One turn moves each row of this set onto another row. After a few examples, where does it send each row asked below?
kipag: 19.9 -5.5 4.6 -10.9 23.3 -13.5 -26.3 11.2 4.8 -1.4 4.4 -5.0 5.8 15.4 5.2 -4.8 4.8 20.5 -7.0 -1.1 3.4 10.8 -15.2 4.6 -6.4 -9.3 -18.0 -5.3 -28.2 -22.4 -13.9 -4.3 -25.9 -6.4 16.3 4.5
potu: 22.6 -9.8 4.6 -20.6 34.5 -7.8 -16.4 9.3 15.2 -9.6 5.0 -4.9 3.1 28.1 23.4 -6.0 -5.4 18.7 -4.0 -8.2 14.9 4.0 -26.8 1.3 11.8 3.4 -23.0 -6.5 -11.8 -22.0 -8.7 -4.5 -20.8 -3.5 -3.8 -7.9
Mef: 19.7 -9.9 -16.3 -24.1 39.9 0.4 4.8 -11.2 3.0 7.3 26.7 21.7 1.7 -3.7 -15.6 -2.0 -2.0 -4.4 -5.5 0.5 17.2 -2.1 0.0 17.4 16.9 16.4 -16.0 -35.7 -20.8 -18.1 6.4 14.8 -5.0 14.9 -2.2 1.0
posi: 34.4 -16.7 -6.9 -18.8 9.9 -7.5 9.6 0.2 19.9 -12.0 -15.2 6.2 2.1 -8.6 27.7 -13.3 2.3 -0.2 0.0 4.5 5.1 -16.5 3.1 11.7 -5.8 9.8 -13.5 -3.5 -25.2 20.3 38.4 28.8 -24.9 8.6 11.2 12.7
donu: 16.4 -20.4 -30.1 -17.9 16.6 -5.6 11.2 -4.8 -4.4 1.3 22.0 10.4 6.5 -3.3 -7.2 3.1 -0.2 4.2 0.4 -11.6 19.2 -6.7 8.5 22.4 9.8 9.6 -10.6 -28.8 -4.1 -22.2 13.5 20.8 -4.2 24.3 0.4 12.0
Gan: 14.0 -2.0 4.6 -16.1 22.4 -12.7 -7.0 -5.2 -7.1 -28.8 -14.9 23.2 -15.8 -22.0 21.1 14.0 5.9 20.7 10.9 11.8 5.7 19.0 20.3 7.3 4.5 8.4 4.4 1.8 -9.9 -4.7 -1.3 14.7 -30.1 13.9 11.7 17.1
radu: 21.0 -16.2 19.0 -12.6 30.1 2.8 -3.9 -22.3 10.0 4.8 -0.6 33.2 -9.5 21.3 -16.5 -23.5 24.0 -8.6 18.5 13.6 14.1 8.8 21.4 20.7 1.5 9.9 -24.9 -21.5 -7.3 25.5 18.4 5.6 -19.0 18.7 -26.4 -3.3
laso: 18.2 26.0 -13.4 -19.6 -1.0 -2.7 -8.5 -0.8 -0.7 -3.2 -23.5 -1.0 4.9 -6.2 -4.2 -5.7 -2.2 4.2 8.8 25.2 -17.9 -8.1 10.8 14.8 5.1 11.3 -16.2 4.4 -20.9 15.0 3.5 8.4 -0.4 24.7 -15.1 -4.1
gik: 27.0 -7.1 16.6 -22.5 19.9 0.1 -24.0 9.6 5.9 -8.8 9.3 -7.8 0.2 23.3 21.2 4.2 -7.5 26.6 12.1 6.6 0.1 9.6 -8.3 2.8 -5.2 5.0 -16.0 -8.4 -20.5 -25.2 -9.9 3.0 -22.5 -4.7 16.9 6.3
mudog: 12.5 19.6 -13.3 -17.3 8.6 -1.2 -10.9 -0.4 -7.6 -9.3 -21.5 -8.0 5.4 4.3 -6.5 -12.1 12.7 9.4 2.5 11.5 -13.5 4.4 18.4 16.1 6.2 8.1 -8.3 1.4 -21.7 30.1 -1.4 9.4 7.7 27.2 -16.0 -7.5
kuri: 20.4 -5.1 13.4 -25.4 18.7 14.5 11.6 -13.1 -1.7 -0.6 -10.8 20.4 6.2 3.1 10.1 -24.9 29.0 -12.8 22.1 16.3 7.7 11.0 23.8 24.2 -2.6 14.2 -31.4 -15.9 -10.4 28.2 10.4 3.1 -16.5 26.5 -26.1 -5.3
zigid: 28.4 -8.8 16.2 9.6 12.3 2.1 -17.0 -20.8 14.3 -21.2 -20.6 -13.5 1.5 11.5 -1.9 -29.6 10.3 19.5 -10.7 22.3 21.7 27.1 13.1 16.1 20.6 -17.2 -21.2 13.0 -11.9 1.7 6.7 28.9 -17.4 28.2 -10.7 -5.4
mis: 25.6 8.4 24.4 -4.0 13.2 2.2 -14.7 -21.2 18.6 -11.5 -22.6 -15.5 -9.8 17.9 9.5 -23.5 22.9 16.0 -16.4 18.6 14.0 22.0 8.9 19.3 12.5 -7.7 -19.5 10.2 -12.6 -2.7 -1.3 35.2 -8.4 27.9 -0.4 -13.2
sorel: 26.2 -2.1 12.5 -2.6 26.8 2.5 -25.8 -14.4 22.3 -22.5 -9.0 1.2 -9.0 25.2 6.3 -17.5 26.7 15.5 -4.7 18.0 23.2 26.2 0.3 23.6 23.2 -26.1 -22.5 15.5 -17.6 2.0 8.1 16.1 -13.3 23.3 -21.1 -5.0
Feguk: 13.7 -3.1 0.4 -23.0 20.4 -17.0 -8.8 -12.5 0.7 -31.4 -1.6 28.3 -9.9 -14.7 18.0 3.8 -12.8 15.8 17.7 17.9 9.5 9.6 14.2 11.2 7.0 4.6 2.9 -5.3 -9.3 -13.6 -13.6 18.4 -34.9 20.1 14.2 10.1
vit: 22.7 -11.9 4.1 -17.4 24.8 13.7 0.8 -12.5 -6.1 8.0 -14.4 40.5 -6.5 3.9 3.4 -21.5 16.0 -2.3 21.2 12.4 18.9 6.3 24.4 23.5 8.8 3.9 -36.7 -14.5 -13.9 19.0 7.0 2.5 -21.4 42.1 -29.7 -4.0
dusim: 38.2 -7.4 18.0 6.5 24.4 4.5 -2.8 -19.0 16.7 -15.5 -30.0 -11.1 -10.9 14.8 4.5 -22.9 16.3 9.0 -18.4 22.0 19.4 28.6 -3.6 14.6 13.4 -12.9 -30.4 8.4 -6.8 4.7 2.5 17.9 -24.7 22.3 -6.2 -15.1
nidu: 20.5 -15.3 -21.0 -14.0 15.4 1.7 13.1 -3.4 -2.2 12.4 19.0 21.4 -9.2 12.8 -11.4 4.2 2.6 0.3 13.4 -14.3 14.9 -10.1 -6.7 24.2 12.3 11.2 -11.9 -25.0 -11.9 -18.1 20.9 17.6 -9.6 15.8 4.9 16.9
Kip: 18.8 -14.4 23.1 -22.9 -4.5 21.3 -20.2 -5.6 0.5 -7.0 -26.6 -1.4 -6.1 19.6 7.6 -0.8 12.1 31.3 -11.6 23.5 25.6 -4.9 -10.9 11.8 1.9 26.6 0.1 -6.7 2.1 -5.4 13.4 22.1 -14.8 19.4 2.7 3.3
punu: 12.0 -12.6 3.0 -23.4 23.2 9.0 0.3 -2.2 0.8 10.5 -14.5 22.4 9.6 6.4 3.8 -19.6 36.1 -8.5 12.2 18.4 6.6 19.3 19.6 13.1 -2.3 7.1 -23.6 -16.7 -12.6 35.9 3.7 1.2 -18.8 25.1 -29.3 -9.1
Ruden: 21.9 -13.8 -10.9 -13.5 33.8 -7.1 -20.2 -1.7 -2.6 -9.4 -4.3 -3.6 11.7 25.4 15.4 -12.1 -9.4 28.6 4.8 -7.5 -2.6 13.3 -26.4 -4.1 1.3 3.7 -16.3 -10.1 -14.1 -16.4 -19.5 8.0 -24.8 7.0 8.8 0.9
roro: 28.4 -16.8 -21.9 -7.5 29.5 -4.3 15.8 -14.8 -7.1 -5.4 26.5 9.1 -5.2 -2.5 -4.6 5.3 2.0 -13.2 10.2 -5.3 25.2 -8.1 1.1 4.8 15.0 12.3 -17.6 -18.3 -10.8 -5.2 26.1 19.4 -4.3 28.4 7.0 6.4
kifov: 33.4 -18.4 -27.4 -16.4 32.1 -0.6 -3.5 -7.9 -3.5 3.7 12.6 11.7 5.8 -0.9 -15.3 1.9 10.9 -4.3 3.4 0.8 26.9 -12.4 3.2 21.6 3.0 17.5 -16.0 -39.5 -8.6 -14.8 10.3 16.4 -9.0 25.0 12.0 16.9
Nir: 22.7 -15.9 15.4 6.7 17.9 18.3 -25.1 -13.5 21.1 -16.6 -21.3 -15.0 -4.8 9.2 5.1 -28.1 23.1 8.9 0.0 12.3 18.9 16.4 -8.8 14.4 22.4 -16.4 -16.8 18.1 -16.3 -3.3 2.5 20.5 -23.7 36.9 -11.4 -0.5
tosu: 38.7 -21.7 -1.8 -5.9 18.6 0.9 10.3 -7.9 18.9 -20.9 1.2 1.7 4.9 -8.6 21.7 -13.2 2.0 -15.4 3.8 1.6 2.7 -17.5 2.1 11.9 -16.6 13.2 -15.4 -6.9 -22.7 22.0 34.9 20.8 -20.9 20.3 1.1 14.1
tised: 18.7 -19.9 14.3 -12.8 19.1 7.2 3.6 -6.4 4.0 4.7 -17.7 28.2 7.8 2.8 -1.8 -26.2 13.4 -1.5 24.0 9.9 12.5 11.9 31.7 23.9 -0.7 17.1 -25.3 -27.4 -6.6 18.9 14.1 3.5 -22.5 35.3 -32.1 -2.7
kinu: 22.6 -4.3 18.1 -3.6 12.6 0.2 -17.8 -25.1 25.2 -4.1 -32.3 -15.4 -7.6 22.6 3.0 -18.4 21.4 14.0 -15.9 18.8 15.4 14.4 0.0 23.5 26.9 -12.1 -10.6 3.6 -5.5 -12.6 2.5 31.1 -16.5 22.4 -5.2 -2.6
Mepab: 24.8 -14.5 -17.3 -25.3 22.0 -5.2 16.9 -13.4 -9.1 1.1 27.6 16.4 -4.6 -5.1 2.9 3.4 -3.4 -6.3 16.7 -4.5 24.1 -7.4 3.3 20.1 6.8 8.1 -9.5 -18.5 -15.4 -10.8 18.9 23.0 4.2 22.2 12.6 6.6
bal: 23.7 -9.9 14.6 -16.2 22.4 -11.9 -26.1 6.0 6.6 -14.6 6.5 11.4 5.2 21.7 18.0 1.7 -13.2 25.4 17.3 8.3 2.0 3.5 -14.9 -2.1 1.1 0.8 -24.6 -17.5 -28.7 -25.7 -14.0 3.2 -27.5 7.7 6.1 11.7
mes: 16.8 -19.7 6.4 -9.9 15.5 -0.8 3.8 -0.5 9.6 -6.2 -14.1 34.2 -4.9 16.5 -14.0 -30.3 26.9 -8.3 28.1 17.1 10.5 9.0 23.2 20.5 5.9 3.7 -17.1 -23.4 -4.4 26.4 3.2 1.8 -19.3 38.2 -14.6 -6.8
tebi: 22.3 -13.4 26.8 -15.8 -8.8 14.5 -8.6 -8.0 -11.7 -13.0 -21.9 6.8 -14.5 11.3 3.6 4.5 11.3 23.1 -17.0 24.4 12.9 -11.5 -6.7 0.0 -9.2 24.1 -6.8 -1.7 1.9 -2.0 12.0 22.1 -7.7 27.4 -4.8 3.7
vup: 18.5 -13.7 2.6 -7.0 16.9 -10.5 -27.6 10.1 6.2 -9.5 6.0 -10.8 17.9 19.0 17.1 -4.1 -7.3 28.3 6.1 1.6 7.8 13.9 -16.8 0.6 -9.6 -0.2 -20.2 -3.4 -8.9 -18.3 -7.5 -3.3 -24.9 -3.3 5.8 5.5

kinu -> bal
Kip -> Feguk
Now these:
Gan -> posi
Nir -> Ruden
Mef -> radu
vit -> dusim
vup -> donu
mis -> gik

